In the rows, 128 means zero.
The same turns and mirrors carry the whole set onto itself, and each row onto the other rows of its family. Which rows share a family with each named row? Give them in list order.
These 18 rows form 6 families of 3 rows each.
dad: [ 92 117 145  97 135 150 156 114 109]
kifo: [128 131 106 131 147 179 116 154 117]
kuvip: [126 140 114 124 101 115 141 111 110]
lenam: [149 137 111 140 137 171 130 152 133]
kobu: [110 110 105 112 109 130 135 134  97]
sati: [124 136 157 116 140 172 146 110 152]
napi: [132 129 121 120  94 132 123 113 144]
Porab: [146 152  97 122 162 166 136 128 104]
guzut: [120 151 135  97 154 157 150  86 122]
val: [115 122 111 109  99 135 106 116 129]
dukud: [113 121 117 121 153 168 149 154  95]
Pato: [ 93 150 145 111 128 139 121  99 143]
zet: [114 150 156 117 144 154 166 101 118]
git: [135 142  94 106 119 127 128  97 112]
Tek: [141 149 109 145 147 158 150 146  98]
mibeg: [118 147  97 135 119 132 103 138 124]
dinak: [111 157 131 136 167 175 125 140 128]
nek: [ 99 132 154 102 144 174 131 109 139]

Same family as val: kifo, nek
Same family as Pato: mibeg, dinak
Same family as kobu: dad, dukud
Same family as sati: lenam, napi
Same family as Tek: kuvip, zet

The same turns and mirrors carry the whole set onto itself, and each row onto the other rows of its family. Which rows share a family with each named row? Give them in list order.
These 15 rows form 3 families of 5 rows each.
fari: [110 141 123 134 144 126  93 120 161 116 117 152 138 123 132 163 106 149
 124 155]
damov: [101 113 132 136 126 135 124 111 165 112 190 153 144 129 145 134 128 148
 124 150]
guf: [120 111 141 145 133 139 152  93 117 156 167 125 173 119 101 100 159 138
 151 119]
fup: [129 126 169 107 115 120 139  83 117 134 122 112 148 127 121  94 150 121
 155 107]
nomad: [125 142 151 129 125 122 136  81 102 135  98 121 163 126 120 104 134 118
 159 109]
gulel: [107 127 131 157 122 135 151  84 110 124 159 142 178 130 136 104 131 124
 153 119]
Buno: [ 97 127 113 160 134 137 126 107 147 113 171 161 163 128 145 140 114 144
 131 148]
piraf: [115 128 142 108 136 123  90 122 176 116 132 141 120 123 131 155 121 152
 119 154]
katek: [132 136 166  90 129 114 101 105 147 131  90 116 123 122 116 130 135 136
 138 128]
tubip: [136 126 156 117 139 127 130  96 117 165 109 107 154 114  86 109 159 136
 153 115]
Pemog: [107 108 120 154 144 145 133 113 150 143 192 146 164 118 112 130 143 156
 131 147]
Kini: [116 121 125 131 155 136  99 130 170 144 149 143 140 113 103 159 135 165
 121 160]
Fes: [134 131 146 108 152 124  97 119 150 157  97 118 134 110  87 146 143 153
 134 140]
kag: [109 112 148 135 114 134 152  86 129 123 182 136 161 131 138  96 146 129
 146 120]
Zuz: [127 150 145 115 139 116  99 105 132 130  72 127 138 122 117 142 119 133
 142 130]

Same family as Buno: fari, nomad, gulel, Zuz
Same family as kag: damov, fup, piraf, katek

The same turns and mirrors carry the whole set onto itself, and each row onto the other rows of its family. Which rows share a family with each named row? Give them in list order.
These 18 rows form 3 families of 6 rows each.
tani: [128 140 119 160 128 168 104 135 123 109 134 101 164 121 104 106 105 162
 134 140 150 129]
dode: [126 124 157 144 114 126 139 151 134 126 137  94  93 112 144 135  88 138
 130 149 142 135]
Sobit: [119 111  97 151 128 138 136 163 147 138 111 163 144  79 108 137 115  99
 122 131 154 130]
kima: [106 139 120 130 179 117 136 132 161 109 141 104 138 151 124 156 106 136
 108 119 129 136]
Sim: [136 115 140 107 121 120 150  99 129 152 107 150 122 120 106 153 140 131
 122 120 140 118]
Rakig: [131 118 156 157  99 127 133 167 145 142 141 100  98 103 128 138  99 120
 129 131 135 141]
suve: [121 126 130 131 179 115 127 129 147 102 143 115 148 128 133 158 100 148
 106 104 110 114]
vapaf: [134 120 155 149 109 120 131 144 121 133 150 126  95 122 129 151  77 131
 137 132 136 127]
regeb: [124 100 100 141 129 118 106 129 123  99 125 113 131 124 132 110 177 124
 101 113 141 137]
ribog: [132  96  82 154 107 141 133 146 129 134 103 155 133  91 118 140  95 126
 132 118 153 127]
pob: [126 102 108 152 115 124 106 117 122  88 135 122 145 119 120 136 166 125
 100  96 115 127]
banul: [111 112  85 155 107 141 125 162 152 134 105 143 141  96 125 132 114 114
 130 129 172 125]
lub: [125 103 110 151 132 126  93 136 105 104 139 113 138 111 119 102 161 120
 101 111 120 149]
bup: [122 147 129 162 142 167 102 132 137 129 142 101 162 123  86 121 116 160
 140 125 128 137]
Gad: [143 118 149 108 141 131 150 108 136 151 105 125 117 102  96 136 135 117
 126 153 126 122]
favi: [123 129 137 102 132 126 152  99 131 132 104 141 127 119 105 140 144 111
 113 154 140 122]
fabov: [143 130 115 168 125 161  96 130 136 112 132 103 159 127 106 120 107 161
 147 118 125 103]
Nugon: [117 124 110 139 192 115 134 143 159 119 129 109 136 136 123 141 121 136
 108 103 108 143]

Same family as bup: Sobit, Rakig, lub, Gad, Nugon
Same family as favi: tani, dode, kima, regeb, banul
Same family as vapaf: Sim, suve, ribog, pob, fabov

The same turns and mirrors carry the whole set onto itself, and each row onto the other rows of its family. Which rows share a family with each named row? Give them in list order.
These 18 rows form 6 families of 3 rows each.
Ludak: [ 91 117 109 135 122 112  96 125 126 121 156 144 147 130 121]
vusu: [121 144 125 144 148 155 153 130 136 102 117 127 106 130 152]
fuba: [107  98 145 150 124  96 143 163 149 155 153 129 108  91 125]
Neze: [117 151 130 140 156 154 149 129 155 113 100 128 117 121 128]
debus: [126 101 151 153 115 120 156 143 139 171 129 128 107  91 136]
Rab: [114 129 115 112 144 117 120 124 113 109 160 159 145 124  99]
Moreg: [127 115 140 148 117 106 160 146 149 184 146 117 104 110 123]
runu: [ 98 137 119 155 152 144 153 149 160  93 131 124 114 117 130]
bifu: [132 114 147 128 104 100 163 138 150 168 147 130 104  92 128]
bod: [121 142 129 127 144 139 168 146 168 103 124 131 127 101  99]
kitir: [119 124 121 136 109 126  98 107 115 145 159 131 140 137 134]
kab: [125 153 136 135 152 156 159 120 152  99 124 134 110 106 130]
vasir: [134 116 109 131 146 123  97 108 115 140 162 140 129 138 109]
Tugi: [115 128 111 124 119 123 119  96 107 132 167 153 138 131 122]
rosig: [115 127 119 131 139 119 101 110 101 145 157 148 134 142 123]
Fubif: [136 138 116 128 162 143 144 133 159 108 100 128 109 124 123]
tuzu: [138  97 120 145 124 107 162 142 152 178 138 122 104 109 109]
viso: [128 113 132 126 117  93 160 154 143 155 175 130 119 105  98]

Same family as Neze: Moreg, rosig
Same family as kab: bifu, Tugi
Same family as fuba: Ludak, runu

